Every row has a hidden score from 0 to 40. What is each row's score? 20 is about the middle. The score is a weighted sum of the row's numbers plus the product of two more (or one squared), each taken from its middle value.
[ -7  20 -23 -32  -7 -15  17  34  -5  -7 -32 -22 -38 -28   1 -32  13 -24  -3 -46 -51  -4  16 -13] -> 30
[ 22   9  15  25  36  22  28  11  19  32  22  24  21  25  47  20  48  24  15 -13  44  46  14  10] -> 17
[  0   8 -21  -3  -9 -12 -41 -24 -22 -12   2  -6 -13 -14  -8 -27  -7 -12 -13   8 -15 -35 -26 -11] -> 21
[ -9 -20   0  -2   8  51  28  34  -2   8  23 -13   3  -1   0  -9 -12   7   3   9  12  23 -17   1] -> 22
[25  9 33 28 31 40 44 20 49 24 38 18 25 43 33 35 18 14 59 44  1  5 18 23] -> 17
[53 34 58 44 40 50 60 45 52 53 60 48 44 58 52 50 69 65 65 43 43 50 52 53] -> 18
[28 39 42 55 36 38 51 36 31 47 41 48 56 47 26 42 45 11 31 40 36 29 49 43] -> 26
[  4   2 -12  -2 -17  12 -23 -20  26  15 -36 -11   9  26  -7  45 -29   6 -33 -50 -29 -18  -1 -25] -> 6
[  3  -3  19   5 -14 -12  -4  31  -5  -1 -20 -10 -10 -24   9 -24  -6  21   9 -29 -27  11  17  -4] -> 32
[ 26  99  51  14  24  33  31  48  47  33  36  27  12  23  21  11  25  20  35  -2 -12  24  30  30] -> 30
[40 44 40 36 36 22 56 39 24 37 35 34 30 30 33 23 41 33  3 34 48 37 27 24] -> 16
[ -6  17  -3 -21  -2   5  -2   6  17   3   5 -14   3  27 -21  13 -23 -15   5 -35 -10  20 -19 -18] -> 19
[  7 -13  22  14  22   9 -12   7   2  13  -7   5  23  19 -19  12   1  -7  40 -21  -5   4  15  -7] -> 27
[ -1  -2 -23  16   0   2  24   3  -5  -7  -4 -15 -13 -22  18  -2  20  -1  14   2 -40 -21 -15 -19] -> 32
[-12 -15  19   3   2  30 -10  18  -1  -2  -1   7   3  13  24  28   6   4  -7   6  10  14  -1  11] -> 25
[-30 -26 -16 -31 -23 -26  -3 -17  -2 -13 -52 -25 -36 -14 -38  -4 -15  -4  -8 -55 -35 -37 -46 -28] -> 13
[10  3 11  9  6 12 -3 24 -1 13 28 -3 14  5 12  3 27 19 29 29  5 13 37 26] -> 25
[-17 -18 -32 -32 -20  -4 -22 -26 -18 -36 -28 -19 -30 -51  -8 -26 -41   0  -1 -13 -25 -24 -33 -14] -> 20
[-10  -5  -9   7  -3 -17   7  16  -2 -25 -13   1   8 -12   2  21  15   2  16   0   1  12 -18  -5] -> 23
[  2  -6  -3   2   0  11   6   1   5  -4 -12   2 -12  -4  -2 -12  14 -13  -7   5  10  -7  -1 -23] -> 22
[-35 -22 -18 -18 -28 -15 -27 -36 -13 -21 -39  -9  -8  -7  21  -5 -28 -40  17 -40 -18 -29  -6 -43] -> 21
[  3 -17  -8 -15  -9  -1   3  -8 -15  -9 -13   3  13  13 -11  -2 -33  -5  -4 -43   1 -13 -12 -10] -> 17
[ 34  39  10  24  17   0  19  -2  35   7 -20  -5  25  29  23  27  -8  20  25 -21  -1  -1  16  11] -> 15
[-19  -4  -2  -9  -2   1 -18   2  -5   0 -12  -1 -26   2   8 -23 -42 -23  29  -3   6   4 -11 -17] -> 18
[42 40 60 49 25 46 43 40 27 52 51 49 16 22 63 24 46 48 48 42  7 44 34 29] -> 31
[-24  -4 -20 -18 -39 -27   6   7  -7 -21 -24 -27  -8 -28 -31 -14 -26 -12 -14  -7   0 -53 -26 -17] -> 20
[-57 -74 -51 -75 -60 -57 -33 -37 -52 -47 -44 -55 -60 -57 -97 -59 -42 -70 -53 -32 -58 -61 -43 -41] -> 19
[10 18 17  1  9 -1 -7 22 26 17 26 17 18 23 18  2 -2 -1  3  8 10 15 27  8] -> 20
[  2   3   4   9   5  10   5   9  -2  28  18   2  14   8  10  14  27  10 -12  24  10  15  24  12] -> 20
[ 27  -2  19   7  10 -12  20 -12  -2   7  21  21 -19  11  22   9  35  11   6  24  -4  20  17  26] -> 17
[-12 -18  -6 -12  12 -22 -21  -7 -29   1  -6  -5 -24  -1   2 -10   6  -8 -24   1  18  -6 -22 -12] -> 17
[-14 -15 -24 -22  -6  26 -32 -13 -17 -20 -12 -29  12 -33  -4 -11 -21  11 -31  -9 -23   7 -21 -16] -> 20
[-20  -1 -32 -25 -33 -32 -39 -31   5 -39 -15 -13 -30 -21  -8 -10 -40 -31 -34 -22  -2 -30 -35 -20] -> 25
[16  1 15 31 27 30 24 26  6 19 20 27 45 35 34 20 37  5 -4 15  5 34 26 50] -> 22
[-36 -20 -41 -24 -29 -29 -31 -23 -12 -31 -34 -37 -36 -35 -29 -48 -26 -18 -29 -16  -4 -26 -24 -43] -> 17
[ 11  32   2   8   7  -5  -1  -8  10  13  -2  13  -5  15   5 -15 -26   3  17  13  17   5   9 -13] -> 14
[ -2   6 -23 -17  -6  12 -14 -12 -17 -14   2  -9   4  -8  11 -14 -18  16  20  -1 -15  -7  -3   0] -> 18
[-12 -20 -14 -17 -31 -14 -48  -5 -24 -27 -16 -18 -33 -34 -12 -26 -36  -5   5  -6 -27 -11 -19 -20] -> 22
[-20 -19  -9  -6   9 -20  -2 -19 -36  -5   0  -9 -11  -6   4 -29   5  -7 -19 -15  -7  -9 -11 -29] -> 18
[-13   5  12 -12   7 -13  -9  -5  -4 -16  -7 -13   9 -13 -16 -21 -15  -1  -9  -7  -2 -27 -13 -26] -> 20
[52 47 55 46 61 66 36 54 60 68 65 58 44 54 59 48 81 53 48 54 59 44 62 53] -> 22
[-20 -27 -22 -13  -2   9   0  41 -18  -5 -11 -10  15 -21 -10 -11 -13  -3 -24 -38 -10 -16   0  21] -> 26
[ -1  10   0  -7   8   3   7 -11  -4   1 -10  -3   9  21   5   1 -15   3   5  15  16  25  14  -9] -> 8
[-26 -39 -13 -20 -35 -23 -41 -14 -21 -42 -32 -26  -7 -38  -4 -40 -34  -8 -37 -16 -25  -6 -18 -17] -> 22
[ -6 -14 -21   2   5   5 -13 -29  -8   7 -10   3  -7  11 -46   9 -24 -26  18 -49 -15 -30 -16 -29] -> 14
[-20  -6 -14 -12  12 -16 -14 -34 -11 -11 -29   0 -25 -19  -2   0 -12 -18 -39 -49  17 -29 -10 -36] -> 12
[-11 -28 -16 -12 -28   5  -6 -46   4 -24 -28 -20   1 -11  -8  11   4  -5 -47 -47 -40 -12 -10 -19] -> 14
[  5  51  -1  31   9  31  -9  50  23   8 -16  12 -18   0  12  -3   5  19  11 -23   5   1   3  19] -> 24
[ 17  14  18  20  18  20  10  14   2  35  16  15  11   7  31  41  32  -7 -11  30 -10  32   3  24] -> 24
[-27 -49 -36 -16 -58 -23 -48 -31 -13  -7 -33 -40 -54  -9 -30 -13 -35 -42  -5 -13 -20 -40 -27 -24] -> 14
[-11 -10 -24 -10 -23 -19 -17  11  -6 -27  -9 -28 -28 -28 -11 -32 -25 -52   5 -52 -30 -11  -8 -24] -> 27
[-16 -39 -26 -31 -31 -45 -22 -26 -23 -25 -22 -30 -53 -50 -35 -45 -31 -18 -27 -19 -21 -19 -46 -44] -> 17
[ -3   2 -11 -15  -7  -1 -21 -25   9 -14  -6 -29 -23   2  -8 -26 -26  -9 -24   1   7 -11   8 -32] -> 6
[10 15  5 19  6 -4 24  2 45  4 13  9  6 19 24 10 15 38 41 17 -5 15  3 21] -> 17
[26 14 23 14 36 15 28  6 21 10 11  9  3  4 34 20 22 12 20 23 25 20 23 41] -> 14
[ 13   7  -6   8   4   8  19 -10   6  19  15  16   0  21  12  -2  25  -2  -5   2  18  15  12  14] -> 14
[  1 -10  -4 -23  -7  -9 -21  13 -16  -8  -9 -17  26 -20 -28 -20   7 -11 -27  12  -1  -9  -6  -8] -> 32
[-44 -31 -51 -31 -31 -32 -16 -47 -33 -36 -31 -48 -57 -34 -22 -36  -6 -40 -15  -5 -55 -36 -37 -44] -> 17
[  2  15   8   1   2 -31  -3 -15 -11   9  -4  10  20  -7  -2 -21  16 -13   2   6   7   5   6  -5] -> 31
[ 41  18  20  30  16  50  33   3  34  27  13  34  20  44  39  45  38  22  45 -10   7  40   8   7] -> 16
[  2 -17   6   3  12  -6 -15   5 -13  11   3   4 -18  -2 -31  -2  18 -17 -11   8   1  15   8 -21] -> 22
[20 14 18 24 11 24 29 34 25 28 36 24  1 33 38  8 19 41  4 31 28 27 35 35] -> 13
[-10 -30   7  -9   7 -23 -22 -20 -28 -14 -10 -11 -21   7   1  -1  -8 -16 -45  -7 -57   3 -36 -11] -> 24
[-37 -14  -9 -26 -13 -39 -23 -14 -13 -15 -25 -13 -30 -60  -4 -39 -46 -14 -39 -16 -51 -36 -35 -10] -> 35
[ -8   6  12   2   9 -12  24  18   3  -1   4  23   1  -8 -23   2  14  -2  14  18  18  27   6  27] -> 25
[26 43 31 17 34 24  2 12 58 26 23 19 23 20 27 25 22 -4 20 33 13 25 27 40] -> 23
[-31 -26 -28 -26 -23 -25 -16 -26 -30 -16 -40 -25 -41 -17  -1 -16  -7 -33 -16 -54 -64 -25 -21 -11] -> 22
[ 24  45  -2   0  -6  -4   2 -15  14  17   5  -4  12   0   5   2 -18   7  -8   9   6   9  10  -5] -> 18
[ -1  -3   4 -12   4   0  -1  -7  -8   4   5 -12   3  -7  24  -9   1   7  -4  12  20 -27   8  17] -> 18
[-14 -44 -46 -22 -26 -35 -24 -38 -33 -45 -25 -38 -43 -34  -5 -22   0 -19 -45 -10 -24 -28 -20 -19] -> 9
[  5  -2   8  26  21  30 -10   5  22  25  10  42  39  19  22  21  24   3  32  20  28   4  23  15] -> 26
[ 15  -7  -4  21   3  11 -10   5  -5  -2  13  11 -14  21   9   9   6  17  29   6  11  29  25  18] -> 11
[-17  -4  -3  -7   4 -10  -4  -5 -17   2 -13   9  -1   6   1   2  -3 -25   0   9  22  21 -16 -11] -> 20
[-34 -20 -17 -22 -16 -19 -16 -11   4 -12 -38 -16 -31 -11 -39  27  -9 -23  -9 -52 -22 -18 -26   1] -> 25
[-38 -44 -35 -37 -34 -34 -35 -48 -42 -18 -40 -28 -51 -57 -64 -14 -51 -43  -6 -21 -46 -34 -37 -27] -> 23
[-28  -4 -11 -31 -18 -20 -31 -16  -9 -32 -13 -26 -30 -39 -35 -17   5  -7 -19 -24 -29 -23 -32 -21] -> 24
[-19  -7  -2 -13  -9  -7 -22 -10  12 -22 -19  -7 -15  -7 -18 -12 -24  -6 -23 -15 -19  -7  12 -30] -> 14
[ -2 -14   4   2  -4 -11 -12 -10 -18   3 -27  -3  25 -17 -27  21 -13  13  -1  15 -25 -18  -7  -7] -> 27
[38 42 32 14 15 31  2 10 57 39 29 35 43 43 31 40 43 15 25 52 30 25 40 23] -> 30
[ 22  49  37  12  13   9  25  20   5  22 -16  15  22  13  25   2  22  22   8  17  11  32   6  25] -> 24
[30 18 34 26 17 21 17 29  1 13 25 30  3 17 37 16 21 26 14 28 41 18 33 48] -> 18
[ 5  1 21  4 14 10  9  3 -3 28 12 31 17 12  7 -2 -2  0 12 27  8 11 17 21] -> 22
[-16 -21  -9 -25  -3 -31   1   1 -20  -8 -16 -34 -34 -25 -51  -1 -18 -34 -27  -6   4 -20  -9  -2] -> 12
[-29 -15 -12  -3 -24 -32   5 -21  -2 -23  -3   4 -16 -23 -14 -24   6 -36 -42  -7   7 -17 -36 -19] -> 29
[-16  16  17   7  -1  -3 -15  10   8 -26   3  -4 -23 -14  16  -9 -23  -6 -22  -1  21  -8 -14 -15] -> 22
[-11  -6  -1  -9   1  -4  13 -36 -19 -13 -22  -8  -3  -2 -17 -27  -1 -11 -22   0  -9  18  -5 -17] -> 12
[  9   5   6  -3   8  -4   6  10  13   7  33   3  -3  -9  -9   2  -6  29 -24 -38  21  11   5 -15] -> 24
[  3   2  19  -1   7 -13  20  14  10   5  15 -12   3  24  -1  -3 -11   7  11 -37 -14   7   0  13] -> 25
[30  9 43 19 26 21 12 11 27 22 40 19 39 15  9 29 25 -3 28 20 27 29 10 19] -> 27
[-10   8   6  -9 -15  -4 -10  21  22  -3   3   0  -9  -2   6  -4 -34 -13 -14   5  15  -3  20  -2] -> 17
[18 22 10 22 21 21 43 20 21 26 42 28 12 14  5  5 18  6 11 18 17 20 40 40] -> 20
[ 7 14 -7 18 15 28 35 -8 13 12 31 28 31 19  7 -2 14  5  3 24 21  6 11 24] -> 20
[  2   2  22  10  10  23  13  11 -16  13  25  17   3  25 -15  13   3   6 -10  10  39  21  14  -2] -> 16
[  0 -14 -23 -15 -33 -13 -16 -19 -19 -24 -44 -29  11 -20  -9  -7 -20 -25 -22   3  -5 -22 -26 -30] -> 29
[ -9  -6 -13   3  17 -25 -18   4   7   3  -4  -2  -8   4   7 -13  20   3   4  18 -12  -9   2   0] -> 20
[-28  17  13  -7 -18 -33   2 -25 -18 -24 -13 -24 -12 -28  -9 -26 -15  -5 -18 -10  -6 -26  -8  -5] -> 24
[  5 -13  -6  13   1  14  12  -3  16  22   8   1  22   6  -6   1 -15 -17  10  19   5 -14   3  15] -> 20
[-21  -6 -24 -24 -28  -4  -8 -23 -21 -28 -17 -27 -35 -20 -16 -23 -11   0 -14 -21 -23 -17 -20 -15] -> 15
[ 13  22  22   5  22   9  22 -12  37  12   2  10   3   9  19  20  -7  10  34  16 -22   2  17   4] -> 16
[ -8  24  -2   7  -5 -11 -24  -5 -30 -24 -39 -11  -6  -7 -11  -9 -32  -7 -20  -6 -34  26   7 -27] -> 24
[25 -2 14 10 -8 11 -8 -2 11  7 -4 14 -9 -4 19  3  1 22  7 20 13 32 -5 12] -> 17
[  2   6   5  25  -7  19  11 -20  23   5  -7  27  35  35  24  33  19  16  12 -39  27  -4   4  -2] -> 17
[-32 -19 -29 -16 -31  13 -34 -32 -24 -38 -30 -18 -25 -34 -43 -29 -12  -5 -11 -32 -35 -36 -12 -14] -> 19
[-13  -2 -11 -42 -12 -13 -15 -27 -24 -11  -6 -33 -33 -22  -3 -26 -12 -30 -29  -9  -6 -18 -28 -22] -> 20
[-12 -19 -16 -12 -33 -30 -20  20  -7  -6 -34 -13 -30 -25   2 -43 -17 -29  -4  -7 -45 -12 -22 -16] -> 37
[22 39 29 21 30 10  6 13 13  3  9  5  4 18 10  7 13 32  5 21 20  3 29 -1] -> 15
[ 12   0  24  -2   3   6 -10   6   4  10  16   0  -3   1  -2   2   3  26   6   6  12 -11  11   9] -> 16
[-33 -10 -18 -33 -17 -10   0 -22  -1 -27 -22 -18 -37 -26 -27 -18 -41 -32 -12  -9 -36 -18 -16 -35] -> 15
[  3  15  -1   9  25  -6  12 -12  -9   7   8  -1  12   6  22  -2  14   0 -16  15  26  12 -20  13] -> 20
[28  6 13  5 -7  0 42  5 -3 19 19  7  7 11 15 16 21 28 14 13 15  2  0 17] -> 16
[ 25  15  13  20  25  31  11  11   5   8  19  18   8  46 -11  24  22  -3  16  29  25  25   7  30] -> 9
[26 20 23 19 44  9  9 42 14 29 33 28 -5 40  7 46 35  6 -3 25 35 20 17 28] -> 11
[-16 -11  -1 -17 -12  14  -1  -1  -2  11 -17  19 -14   4 -33  37  24 -17  17 -45  -8  22  13   2] -> 23
[  2  -5   9  15  15  -5  27  -6  13  13  30  12  46   5 -25  12 -27  24  28  14 -10   2   9  21] -> 27
[ -7  -9   0   8 -23  -9 -33 -15 -19 -17   3 -12  -1 -10  -3  -9   6 -32  -6   1 -15 -10 -16 -20] -> 31
[-11 -19 -11 -18  -1 -13  -4  -7 -28  -6   1  -8 -24  -1   4  -7 -12 -10   4   5  -7 -17 -12   5] -> 24
[25 17 19 20 40 21 35 27 15 25 35 38 48 38 18 11 23 26 49 27 29 40 27 31] -> 19
[28 10 27  9 31 29 50 41 20 27 27 31 49 37 17 18  6 -4 34 24  8 40 22 28] -> 20
[-38 -31 -50 -50 -26 -41 -52 -50 -46 -35 -43 -34 -41 -44 -33 -47 -20 -55 -54 -24 -21 -47 -51 -25] -> 20
[12  0 18 11 10  6 -2 -5 38 18  9 10 15  3  5  7 -3 -6 -2  4 15 17  0 15] -> 21
[ 17  51  15   0  -6   2 -12 -10  -4   7  16   1 -10  34  -5   4 -21 -16 -33   3   7   7  18  13] -> 12
[  3 -13  -1  11  -3   1  17   2 -19 -25  -8  -9   7  11 -12  -5  -8  -5   6  -5 -17 -13 -10 -12] -> 14
[-19 -23 -24  -4  -9 -17 -18  -3  -8 -23 -26  -3 -19 -16   0 -10  -1 -34  -5 -39 -44 -30  -6 -18] -> 22
[-33 -32 -23 -31 -25 -13 -26 -19  -3 -37 -51 -38 -32 -23 -16 -28 -27 -32  -5 -50 -45 -41 -46 -20] -> 18
[-20  -5 -27 -38 -28 -53   4   5 -23 -30 -15 -20 -24 -25 -27   0 -14  -5 -23   7 -23 -43 -32 -12] -> 17
[  6 -11 -13  -8 -16 -20 -16 -26  -8  -2   6 -16 -24 -29 -11  -2 -34 -21 -36  -5  -3   4  18 -13] -> 14
[-28 -37 -26 -19 -12 -43 -24 -20 -27 -39 -20 -32   7 -36 -20 -43 -18 -34 -30  -6   3 -10 -39 -17] -> 24
[24  7 19 46 18 33 43  6 20 42 28 21 12 25 28 23 23  8 37 34 19 39 26 23] -> 20
[ 10  -2  15   6   4   8 -22   7  -2  -2   7  12 -11   3  11 -10   0   9  -8  12  21   4   9   9] -> 15
